One turn moves every row onto another: examples first, then more rows asked:
mutuz: [ 11 -19 -24  -3  14 -13 -11   4   5  14   5  19  30   4  18 -33  10 -19
  17   3   0   7  -9  12  -7  14   2 -24 -38 -28   7   5  28 -19   1 -16
   6  13  25   6 -11  -9]
Ker: [-10   0  11   6  -4  19  19   4 -19  -7  -4  17   4 -11 -12  12   7  -1
  31   9 -42  15   7  16  -3  23   3   3  -8 -21  -4  19  21   5 -13  -2
 -14  32  12  -9 -23 -17]
zudim: [ 11  -3 -15  12  19 -16  -5   1  -9  12 -10  11  18  -2  26 -37   9 -11
  33   4   5   7 -25  11   0  26  -8 -34 -23 -26  14  20  39   0 -14 -28
  12   9  31  24  -4  21]
mun: [-10   2  -1  -1   0  31   5   7 -17  -5   4  14   7   5 -21 -12  -7 -10
  19   1 -25  19  -5  -1   4  36   7  -5  -8 -20 -14  17  -6  15  -8  -7
 -10  19 -11   3 -18 -30]
vaza: [ -2  -2 -14 -12   3  33  19   0 -12  -5  35   7  25  13   1 -11   9 -16
   7  -5 -12   5   9   7  10  17  -1  -8 -31 -10   2  18  -1  12 -20  25
  -3  15 -14   4 -21 -20]
Negel: [ 11 -18 -16  -4  24  -2 -26   6   4   7  10  31  25   3  27 -26   8 -17
  25   1  -2   9 -14   0  -6  24   7 -27 -23 -41   4  11  26   0  -2 -28
   9  10  22  10 -22 -13]
miz: [  8  11 -33   2   1  12  35   5 -40 -14   1  -3   1 -11   9 -14  31  -7
  44   5 -36   0 -10 -15   0  14 -12 -37 -12  -9  -8   5  33  21 -38   5
 -23  21  23  -6  -9   5]
Pirif: [ 38 -15 -27 -12  17  -1   3   4  -8   4  -3  14   5  14 -17 -29  -1 -10
  35   5  19  -1 -46   4  35  19 -32 -33  -7 -12   7  14  53   3 -24 -10
   0  30  21  17 -17  -3]
femov: [  2  16   5  -7  10  15  34  -3 -14 -29  13  12  27   4  -7  -6 -11 -18
  25  -5 -28  18 -15   2   4  17   3 -20   7 -40   3  34   6  17 -27  -9
 -22  11  -6  29 -15 -14]
Fim: [ 35 -16 -25 -21  16   2  -9   5   8  -2  12  31  18  17 -20 -20  10  -8
  26   6  -6  -2 -35  15  25  11 -18 -34   2 -12  14  19  38 -16  -1   4
  -7  10  18   5 -32  -9]
lonef: [ -1  -2 -15 -15  -8  27  16   4 -22   0   1   1   6  -5 -20  -4  15   0
  33  15 -45   7   3   8  -5  19   3 -19  -4 -15 -33  10  11  15  -9 -12
 -14  22  11   9 -21 -24]
zuv: [ 11   8 -14  -4  -5  28  37  -1 -12  -9  22  22   4 -11   9 -42  13 -18
  29  -2 -21  -8  -9  12  17  28   2 -24 -21  -6  10   1  22   7 -19  10
  -7  38 -15 -12   6  24]
fuzas: [ -1  14 -20   4  -7   7  44   4 -27  -4   4   1   5  -2  -2 -11   1 -17
  52  17 -20 -10  -5   5   7   2  -8 -39   5 -12 -18  11  29  27 -46  -3
   1  38  21  17  -1 -12]
lova: [ 30  -4 -28   1  22 -18   2  11  -4  -9  12   3   4 -15  17 -17 -31 -11
  10  -2  14  -2 -27 -15   7  22  10 -22 -14   8  17  23  33   9 -19  16
 -31  28  12  16 -28  -7]
Kes: [  6   4 -16  -9   6  26  35  -3 -22 -18  23   8  23  -1   3   5   9  -9
  43   8 -37   2  -6   7  -1  -3   1 -30  10 -35 -15  19  18  24 -33 -12
 -13  19  15  28 -19 -26]
res: [ 40  -9 -28  -9  27   0  -4   5  -8  -9  -9  15  10  15  -7  -8   3 -13
  29  -2   1   9 -42  -5  35  15 -26 -15   8 -31  13  21  35  -8 -28 -17
  -7  22  26  21 -25 -18]
Kav: [ -2  15 -19  24  12   6  38   8 -39 -15  -1  -1   1  -7   4 -27  18 -17
  26  -2 -14   2 -23 -15  15  22  -6 -25 -22  -9  16  15  27  12 -33  18
 -24  25   5 -11   2  16]
zasa: [ -2   5   2  12  -7  -7  38  11 -26   3   6   0   6  -8  -5  -2 -11 -21
  36   5  -6  15   7  -6   2   3  -9 -31 -19 -15  -7  19  37  31 -51   7
 -12  48  13   5 -15 -14]
Mobi: [ -1 -17  18  -2   0  11  27  -6 -26   0  21   5   2  -7   2   9  -5  15
  41  -6  -5  10   5 -15   0  13  -5 -26  -6 -29 -27  12  28  21 -43  -1
 -21  39   4  14 -12   5]
Non: [  7 -12  -9 -19  18 -21 -17  -2   5   5   3  18  31  10  20 -24  -4 -18
  21   1   3  10  -8   0 -12  27  -4 -29 -19 -39  -5  17  25  -9 -14 -26
   6   7  25  26 -15  -5]
kevaz: [  7   7   0 -15  -9  18  30  -8 -20  -9  28  27   1 -24   2 -25   7 -14
  37  -2 -30   7   9  15  -2  27  -7 -36  -8  -6   7  15  49  29 -27  -3
 -13  41   6 -10 -13  23]
fomi: [ 37 -17 -29   8  20 -10  -3   6  -7 -11  15   1 -10 -10  18 -10 -20   1
   8 -11  -5  16 -26   6  13  24  22 -14  -5  -9  23  20  22   8  -8   2
 -35  24   4  25 -20   2]
vugif: [  2  -5 -13 -13  -1   8  21  -2 -36  -6   9 -14  -5   3   1   0  15   6
  37   5 -29   5  -1 -16   3  16  -3 -39   4 -23 -36  11  15  25 -40  -5
 -19  23  15  23  -9   0]
zegof: [ 28 -17 -22   0   5  -2 -10   2  -1  -6  10   6 -18   1  11 -13 -33   9
  13  -8   4  14 -21  17  13  41  12 -15 -21  11  12  19  24  22  -4   6
  -9  17   1  22 -28  -3]
Rofe: [ 33 -23 -35 -18  17   8 -15   6  -9   5   6  21  -2  19 -19 -30  15 -16
  21   7  -1   3 -33  21  35  30 -20 -23  -6 -12  15   6  46  -1  -8  -6
   1  29  16   1 -16  -1]
Gili: [ 19 -23 -13   0  19 -12  11   3   0 -16  15  24  -4   6  12 -10 -44   0
  28   2  12 -14 -29  13   3  35  12 -10   4 -18   3  -1  40  -3 -15  10
 -17  35   3  15   0   0]
geko: [  7 -19 -14   6  23  -8 -12   6   1  13   4  16  19   6  28 -33  18 -12
  22  11   9  -2 -16  10   3  23   3 -34 -44 -27   9  10  41   2   1 -11
  16  16  26   9 -17   7]
tol: [  1  -4 -27 -15   1  38  24   1 -22  -4  28   2  17  10   9   1  28 -10
  30  12 -36  -5  13  21   4  10  -3 -17 -20 -16  -9   8  19  28 -27  12
   3  20   8   6 -22 -22]
zofa: [-15  -2   3  -5   0  22  25 -18 -27  -7  33  20  19 -14  -8  -7  11   8
  32   1  -9  -3   6   4 -11  13 -17 -29 -22   8  -2  22  42  16 -19  22
 -11  21  18  -6 -27   8]
fivol: [  6  -7 -17   6  19 -14 -20   0  -7  13   0  18  22   6  24 -24  -7 -12
  32  -4  12  15 -16  -5  -4  21  -8 -32 -13 -30   3  21  20   4 -22 -31
  15   3  30  28 -13  -7]
boma: [ 30 -26 -30 -23  24  10 -23  -6  -6  -6  17  18   8  26  -7  -9  15  -6
  13  -1   5   4 -26   4  39  18 -18 -17   1 -21   8  17  29  -8 -16  -2
   1  21  21  19 -30 -13]
dur: [ 21 -15 -35  -2  19  -4   1   7  -9  -7  15  20  -2   6  24 -13 -34  -9
  24 -10   8  -8 -17  10  -1  45  -5   5  -4  -7  19  -3  31  -2 -33  18
 -10  23   1  -1   3  -2]
Bufed: [ 52 -16 -21 -20  16  -7  -3  11  -1   8  -3  13  -1  22  -1 -16   4  -2
  37  -4   1   6 -36   2  34  25 -27 -32   7 -28   5  15  34  -6 -34  -7
  -8  19  10  18 -12  12]
Rel: [ 16 -16 -20   6  10 -13   2  -5   2   2   1  22  18   5  28 -36  10  -6
  35  -7   6   5 -22  11   1  16  -5 -39 -41 -24  10   3  40  -8  -7 -19
  11   7  29  14  -5  16]
gur: [ 22 -13 -29  -6  25   7  11  -8  -8 -15  21  17  19   6  17  -8 -31   4
  23 -10   7  -4 -26  23  -7  40 -12   4 -10  -4  26  16  38   0 -20  19
 -16   2   6  18 -12   1]
Dufo: [ 14   0  12  -6   1  21  33  -8 -15 -14  22  11  19 -25   8   9   4  -1
  30  -7 -33  19   4   6   1   1   6 -16  -1 -34   1  27  24  11 -28 -14
 -27  36   7  19 -25  -3]
siv: [ -8  -3  -6   3 -13  19  15  -4 -21  -2  25  11   1   1   3   9  13  -5
  21  -4 -23  17  26  18  10  10  -2 -11 -29   1   5  20  19  22 -27  18
   5  30  12  -3 -31 -14]
vesoz: [ -4   4  -1  -7   8  39  26  -7 -13 -15  24  23  24 -12  -8 -33  11  -2
  22   7  -6 -13 -17 -11   5  23  -1 -24 -34   4  -5  14  26  11   1  19
 -15  22  -5 -12 -27  -2]
dov: [ 34   5 -21 -10  11  -5  -3  10   3 -11   0  19  -2 -17  11 -26 -36  -9
  20   1   1   1 -28   4   2  47   4 -15 -15  14  18  23  36  18  -6   2
 -18  22   5   6 -31  -5]
Gokep: [ -2   0   3   4   9  12  21 -10 -36 -13  15  -4  -2   3  -1 -12  -6   7
  27 -14  -6  18 -16 -20  14  25  -2 -31   7 -27 -15  22   5  21 -36  -5
 -19  19  -5  32   2  17]
Kegu: [ -6  15   0  18  -6  -5  48   3 -20 -18   1   7  -2  12  -5 -22 -18 -16
  39   0   2   2 -18  -4  21  13  -2 -42 -12 -13  -5  16  21  23 -42   9
  -1  33   2  17   4   3]
bukod: [ 33 -15 -18 -18  11  -9 -15  13   9   6  -6  18   3  28 -17  -7  -3  -7
  29   8   0   4 -28   8  34  18 -17 -22  10 -19  -2  18  20 -17 -19  -3
   3  21  16  17 -25 -16]
kopig: [  1   3 -15  13   2   6  29  10 -42   0   7  12   0 -17   2  -9  11 -17
  40  -6 -30  19   2  -2 -10  24 -16 -20  -8 -18  12  10  40  21 -46   5
 -28  32  11 -23  -2   5]
von: [  1   2 -24 -11  -6  33  30  -5 -23  -7  15   7  18 -13 -10 -18  24   6
  41  14 -26 -11  -4  -3  -4   7 -10 -35 -25  10 -21   9  31  16  -9   9
 -12  17  19  -4 -29 -12]
luse: [ 10  -4 -15   1  12 -29  -6   0  -4  -4 -16  16  12  17  28 -25  -2 -15
  33  -4   0  16 -16   2  -3  31  -9 -34 -26 -35   5  14  33   1 -25 -25
  15   4  33  20  -7   6]
zamu: [  8   6 -23 -17  -7  31  37  -2 -22   1  22   7   6  -7  10 -25  24 -11
  44  17 -32 -18   3  22   8  20  -8 -32  -9  -6 -10   3  36  25 -30   3
   2  38   9   1  -3  13]
bepon: [ 12 -17 -18  11  23  -9  16   5  -4 -19   2  14  10  11   0  -1 -39  -2
  23   4   2  -3 -35  32  -2  31   6   2 -10 -14  20  15  39  -2  -8  15
 -17  15   9  20 -13 -16]
mez: [ 42 -18 -39  -9  17  -6   0  14  -7   7   5  15   8  27  -7 -21  16 -13
  31  -1   4   5 -36   9  30  15 -30 -36 -13 -13  21  13  45  -2 -26  14
  -7  10  14   1 -19   2]

von moves to fuzas
Pirif moves to bukod
zudim moves to Non
Where do these go?
Kegu moves to mun
Dufo moves to zofa
gur moves to lova

One turn moves every row onto another: examples first, then more rows asked:
Lolak: [-26   3   7  20  18  -7 -25  24  -8  43   2 -14]
Dira: [-22  11  23  29   9   4 -23   3  -6  47  17 -12]
Kepud: [ -4   9  13   3   7   5 -24 -15  -5  16  13   2]
Sanar: [-33  17  43  -6 -11   0   4 -12   8  38   0 -25]
tatid: [-31  -3   8  27   0 -12  10 -14 -18  37  12 -44]
Rugub: [-31  16  43   1 -14   1   4  -6   5  39  -7 -27]
Renen: [-24  15 -14  -9   2  10  -8  -3  -6  22 -20  -7]
nen: [-26   4 -11 -11   3 -11  -4 -21 -14  21 -16  -2]
zon: [-33  11  25  13  -4 -19 -31  17  -2  43  14 -15]
gonum: [ -5  15   0  12  -2  24 -15   3   0  16   0 -22]
bize: [-34 -12  -4  12  13 -28   5   2 -21  33   2 -36]
bag: [-10   1   5  25  -3 -12 -21 -31  -8  27   1 -20]
soze: [-31   9  23  13  -9  -9 -20  33 -11  33   5 -18]
bolag: [ -6  -5   5  22  -9   0  -5  -5 -24  11 -12 -21]
lebo: [-32  12  42  -3 -15   0  11  -6   0  33  -8 -29]
Rede: [-35 -12  -3  11  15 -31   1  -3 -19  35   5 -34]
fela: [-26  13   6  -6  11  18  13   7  -4  23  29 -33]
Sude: [-31   4  -4 -17  26  -4   0  14  -2  26  22 -22]
kufi: [-28 -12  18  17   2 -20  13 -12 -32  28  14 -26]
mugof: [-39  -7  17   2 -11 -35   3   7 -22  25   9 -32]
vit: [ -9  -3   3  -9   2  -2   5 -19 -17   1  10 -16]
Zozu: [-22   6  -7   1  -1  -3 -10  -7 -18  23 -26   0]
sodi: [-31  12  48  -4 -12  -3   4  -8  -1  35  -5 -17]
divi: [-33  12  45  -5 -12  -7   6 -15   2  36  -2 -23]
Futul: [-32   7  -6 -15  26  -4  -3  11   2  30  23 -26]
Rivif: [-38  16   8 -17  -2  -4  -2  19   5  26  24 -36]
noze: [-14   9  -9   3  -1   5  -2 -27   4  17  10 -38]
notos: [-25  12 -12   7   0  -4 -19 -18  -4  35 -21  -7]
Mon: [-36  11  17 -23   3 -15  -7  10   0  24  32 -20]
zefo: [-24  15 -10 -11   7  -1 -17 -19  -1  28 -10   3]
vugu: [-19   5  25  25   6  10 -12  21 -20  33   9  -9]
dezek: [-30  13  45  -9 -12   2   9  -3   0  31  -4 -22]
liti: [-26  10  15 -11  17   4   4  -8  -4  27  40 -17]
Mugak: [-28  11 -20  -3  -1  -1  -3 -18  -5  26 -20 -19]
dalu: [-42   0  10  10 -11 -32  -3  -1  -8  36  11 -45]
simi: [-25   1  10  17  20 -11 -26  23 -11  41   4  -9]

gonum moves to bolag
Lolak moves to bize
divi moves to Sanar
Where do these go?
Rivif moves to soze
Zozu moves to nen
tatid moves to fela

One turn moves every row onto another: examples first, then more rows asked:
zapo: [-39 -22  29 -24 -19 -54  22  25  28 -21 -23   9  28  25  53 -11   3 -12
 -12 -24  -2   8   7  22 -11  23  -3  -5 -33  47  -7 -14  -6   7  38   0
  -3   8  -4 -11  -3]
ganit: [-31  19  26  24  -8 -49  41   0   2  27 -15   3  26   3  23  13  15 -34
 -47   1  16  -2  14  10 -26  -7   0  15 -19  22   8   9 -15  -7  26  -1
 -20  -8  25 -38   5]
mer: [-30   7   6  10 -16 -36  36  17  12  20  -8  27  26 -10  30   5  -7 -23
 -54 -12  11   4  13   5 -37  -2   2  13 -23  33  18  -6  -1   9  38   4
 -15 -31   9 -27 -30]
dubu: [-45 -14  24 -23 -23 -50  29  14  27 -25 -23   8  28  26  49 -11  -2 -14
  -9  -9   0   0  11  17  -7  17  -7  -5 -19  50 -17 -17   3   2  41  13
  -1  18  -3 -15   4]
pogir: [ -2  -2  36  -4   4  -5  25   9  -3  11   1   9  30  -3 -12  -7  21  -9
 -20 -13  10 -19 -10   9 -20  -3   5  23  -6  17  24   3 -17 -12  24  12
 -33 -12  -3   2  12]
kuda: [-14  18  17  13 -13 -20  17   3  -6  -9  -6  16   3  -5  -7 -15   2 -25
 -16  -9 -11 -30   7  23 -24  -9  10  -7  10  14  11 -16 -38  -5  22  -1
 -29  -5   4  -2   9]
Pofef: [-19 -19  24  10 -27 -29   2  -8   4  -2 -19  20  -4  16  -6   4 -12 -22
 -11 -14 -24  17   4  19  -3  -3 -10  17  -7  34  21  -8 -39 -18  32  18
 -12 -16 -10 -13   9]
bir: [-31 -15  24 -26 -15 -46  24  20  43 -24 -23   9  26  25  41 -24  -5 -15
   0  -9   1 -10  14  16 -10  23  -6  -3 -29  54  -5 -15 -14  11  33  11
  -3  14  -3 -15   9]
nefi: [-24  -7  10  -8  -2 -16  27  16  22  20   5  22  24 -16  12  -9  -6 -18
 -31 -12  16  -6  15  17 -32  -6   8  27 -28  41  32 -21 -18  19  27   4
 -16 -35   8  -7 -24]
Fizul: [-23   1  19   7 -11   1  27  19  -7  -5  -7   6   9  -5  -3 -19   2 -15
 -39 -10  -5  -6   6  14 -36 -13   0  -1  -2  10  26 -17 -28 -10  23  -4
 -44  -1  11   1  11]
rodiv: [-35 -21  26 -30 -15 -38  29  27  43 -23 -24   3  29  25  43 -25  -5 -11
 -11  -9   4  -1  13  10 -15  21 -11  -2 -34  53   1 -14  -9  10  33   9
 -10  17  -1 -15  10]
Sidu: [-20  19  29  14   2 -48  26 -13  10  24  -2   6  19  -2   5   4  16 -36
 -10   1  15 -26  15  27 -13  -8  15  24 -14  33   9  -3 -37   5  15   0
 -11 -15  20 -24   9]
Bebof: [-19  17   4   7 -11 -47  22   2  17  16  -2  34  19 -13  18   3  -8 -30
 -21 -11   8 -23  15  20 -24   0  15  13 -14  41  10 -13 -19  18  32   7
  -2 -37   3 -20 -29]
sevid: [-35 -12  24 -22 -19 -49  30  24  41 -24 -28   8  29  27  47 -19  -5 -16
 -12 -10   1  -3  12  10 -15  24 -11  -7 -29  51  -8  -9  -6   8  36  10
  -5  17  -2 -21   7]
zud: [-42 -20  26 -31 -17 -42  24  13  30 -25 -16   7  26  23  41 -18  -1 -12
   4 -10   0  -5  12  24  -4  14  -2   2 -21  55 -10 -25  -7   8  35  14
  -1  15  -4  -5   8]
kib: [-24 -16  23  18 -32 -35   9  -3   0  -2 -25  21  -2  20   3   8 -12 -22
 -28 -14 -24  27   2  12  -8  -1 -16  11  -8  29  18  -2 -30 -23  37  18
 -14 -13  -9 -22   5]
laza: [-29  22  19 -23  -9 -29  16  -5 -10  30  18  -6  25  11  17 -31   0 -17
 -40 -16   3  -5  16  -2 -21   5  20  23  -7  35  17  -3 -30  -9  28  10
 -22 -24   4 -28  28]
zudi: [-29  -4  32   4   6 -20  37   5  12  29   0  -6  26  -3   8  -3  16 -24
 -35   0  22  -1  15  16 -26 -15   4  34 -31  28  29  -7 -28   0  15  -3
 -29 -10  27 -17  12]
fura: [-47 -27  29 -31 -18 -34  31  20  29 -24 -20   2  31  24  46 -19  -1  -8
 -13 -10   4   7  11  18 -10  13  -9   2 -27  51  -5 -23   2   3  39  12
  -8  19  -1  -6   8]
kud: [-36 -21  28 -28 -16 -52  19  21  31 -21 -20   9  26  24  47 -13   2 -12
  -2 -24  -3   1   8  27  -7  24   0  -3 -31  50  -6 -16 -11  10  35   0
   1   7  -6  -6  -2]
Lagiv: [-39 -28  30 -30 -15 -45  21  27  30 -20 -19   7  28  23  49 -15   3  -9
  -9 -24  -1   9   7  24 -12  21  -3  -2 -36  49  -1 -17  -8   9  34  -1
  -5   8  -4  -5  -2]
Rupi: [-25 -28  26   8 -26 -19  10   1   5   0 -20  16  -1  18  -2   2 -11 -16
 -26 -15 -20  31   3  14 -10  -5 -17  19 -15  31  29  -8 -33 -21  33  17
 -20 -14  -7 -13   8]
gomu: [  1  20  31  13  -6 -33  22  -1  -8   7  -8  20  25   1  -4   5  19 -20
 -17 -12   2 -31 -10  11 -15   4   9   9   7  16   3  13 -15 -14  31  15
 -19 -13  -6 -14   7]
Mit: [-28  29  17 -18 -11 -40  16  -9 -11  29  16  -3  23  12  20 -27  -1 -20
 -39 -15   1  -9  16  -2 -19   8  22  20  -3  35  12   0 -30  -9  29  11
 -18 -24   3 -33  25]
zesiv: [ -9   8  32  12  -7 -19  35  14 -11  11 -12  11  33   3   5   5  20 -13
 -46 -13   7  -6 -12  -3 -27   1  -3   9  -3  10  13  16   0 -21  35  12
 -34  -8  -1 -16   7]
lag: [-23  21  14  22 -22 -26  29  12 -14  -7 -17  15   9   1   9  -5   1 -24
 -45  -9 -11 -10   5  10 -35  -7  -1 -16   8   5   7  -5 -19 -15  32  -2
 -35   1   8 -15   5]
vil: [-32  26  17 -18 -12 -35  20  -4 -13  29  14  -5  26  13  22 -28  -1 -17
 -48 -16   1  -1  15  -6 -23   7  18  19  -6  32  14   2 -25 -12  31   9
 -22 -22   5 -34  25]

kib moves to Rupi
mer moves to nefi
Where do these go?
zapo moves to Lagiv
Fizul moves to kuda
gomu moves to zesiv
sevid moves to rodiv
laza moves to Mit
zudi moves to Sidu
fura moves to zud

